Here are some points:
[  0  24  13  36 -24   6 -15  80  10  -9 -16   7]
[-21  -3 -19  17   6  54  11  24 -13 -69  26  25]
[ 17  27   4  30 -15  43  32  67 -28 -13   0 -11]
[13  2 29 -7 29  2 40 20 11 17  4  1]
[-13  24   7 -16 -13  -9   9  43 -15   0 -41  27]
[  9  12 -18   7 -33 -53   6  -1  27  10 -57  10]
[  4  80 -18 -60   4 -18 -14  60 -26  29  45   3]
[-54 -28  31 -32  96  30  43  14   9   5  15  17]
[ -4 -44  40  30  47  68  31 -24  51 -39  46 -10]
[ 21 -74  25  52  22   1   4  21  23  19 -35  -6]
[ 12 -28  16  -5  33  -2  22 -19 -25   7   1 -16]
[ -8 -30  -2  81   4  11  13  79 -39 -42   1  -5]
[ 12 -45  54  38 -18  32  23 -27  46 -40 -22   8]
[-26 -73 -31  46  38  30  31 -27  14   4  16  -1]
[ -3  27   7  26  22   2 -37  65 -15 -28  20 -51]
[ 11  63  10  58 -63 -41 -13  30 -10 -11 -17 -20]
[ 11 108  35 -25 -89 -15 -15 -15  39  62 -41  -9]
[ 12  -9  14 -58 -10  15  -4 -58  44  41  13  27]
[-14  -2   9 -20  -2  -8  29   2  -6 -21   6  19]
[ 20  21 -21   1 -29  -8 -29 -18   3  48   8   1]
[ 31  26 -43 -25  22   9  17 -27  19  24 -13  22]
[ 15  64 -36 -71 -48 -36 -15 -22 -39  87   2  22]
[-22 -14  -1 -22  -6   5  20  27   3  41 -44 -10]
[ 24 -12 -43  38  45  -3 -15  37 -65  -1  49  -8]
[  9  78 -39 -89  13   4 -32 -36  -7  47  62   3]
[ 14  26  -2 -31 -44 -13   8  -6 -33  15 -67   9]
[ -1 -61  30  22  77  45  36 -44   2 -23 -39 -15]
Then 12 other points, each followed by its number:
[ 28  65  45   6 -78 -52   2   0  -2   3 -16 -10] 0
[-38 -38  23 -27  34 -13  -9 -32  15  14  -7  11] 1
[ 17   4  24   6  12   2 -21 -38  16 -28 -21 -14] 2
[-24  24  12 -23  13  -2  -2  -7   1   5  -7   3] 3
[-40 -98 -28  34  51   8 -35   8 -13 -17 -17  15] 4
[-12  -3  52  11  68  59  24 -35  30 -19   7  -2] 5
[-15   1 -13  29 -33 -12  -3  65 -47 -18   3  36] 6
[ 16   1 -73  26 -92 -50 -68 -33 -62  42  -2 -25] 7
[ -5  17 -40   1 -46 -49 -63 -33   6   2  12 -19] 8
[ -2  12  -1 -19  -7  -5  20   9   0 -12   9  23] 9
[-14  -7 -26  10 -24  -2  -9 -21 -14  17 -22  -2] 10
[ 51 -21 -42 -12 -16 -34   1 -46 -27  39 -13 -19] 11
Which of these numbered points is nearest to each point below, looking only along the 5 directions in which the first points spread most? Its number follows each.
[ 47  53  18   5 -89 -52  -1  -4  27   0 -30 -26] > 0
[-42 -29  -7  17  -4  63   6  43  -1 -15  14  -9] > 9
[ 34  15  -7  20 -29 -23   1 -45  13  43  23 -27] > 8
[-16  32  16   0  16  -1  45  22 -14   3  34  38] > 9
[-34 -43  52 -18  74  64  34 -33  13 -37   9   9] > 5
[-22 -17  43  25  45  42 -23 -61  61 -38  28   4] > 5
[ -1   6 -11  13  13 -20   0 -48 -19  57  70  -2] > 11
[ 39  11 -89  14 -29 -38 -54 -29 -19  50  34 -33] > 7
[  7 -31  11  30 -30 -37   3 -23 -10 -20 -26 -26] > 10
[ 14 -72 -26  31  44  26  16  12 -28  -6  14  -6] > 4
[-19  28  16  -5 -19 -23 -28 -17 -34 -12 -52  19] > 10
[ -6  -6  50  24 -52   4   1  16  32 -13 -13   2] > 2
[-25 -22  40   6  24  -7  42  38 -24 -44   1  -9] > 9
[ -7  -2  77 -13  15  42  20 -39  -9 -30   8  22] > 5
[ -25 -115   32   60   55   25   34   13    0    1  -33   -9] > 4
[ 17  42  -8  42 -49 -39  -3  98 -40   2 -18 -40] > 6
[ -1  25 -20  26  -4 -17 -22  50   2 -19 -13 -24] > 6
[-34  75  -3 -22 -79 -42 -40  27  -1  20 -28  -3] > 0
[-23 -33  39 -36  41   7  20 -66  54  -4  42 -15] > 5
[ 45 -11  -1 -19 -19  -3 -51  -3  -8   3   7 -15] > 10
[-25  -3  20  -2  32  -2  32 -38 -16  -9 -28   2] > 1
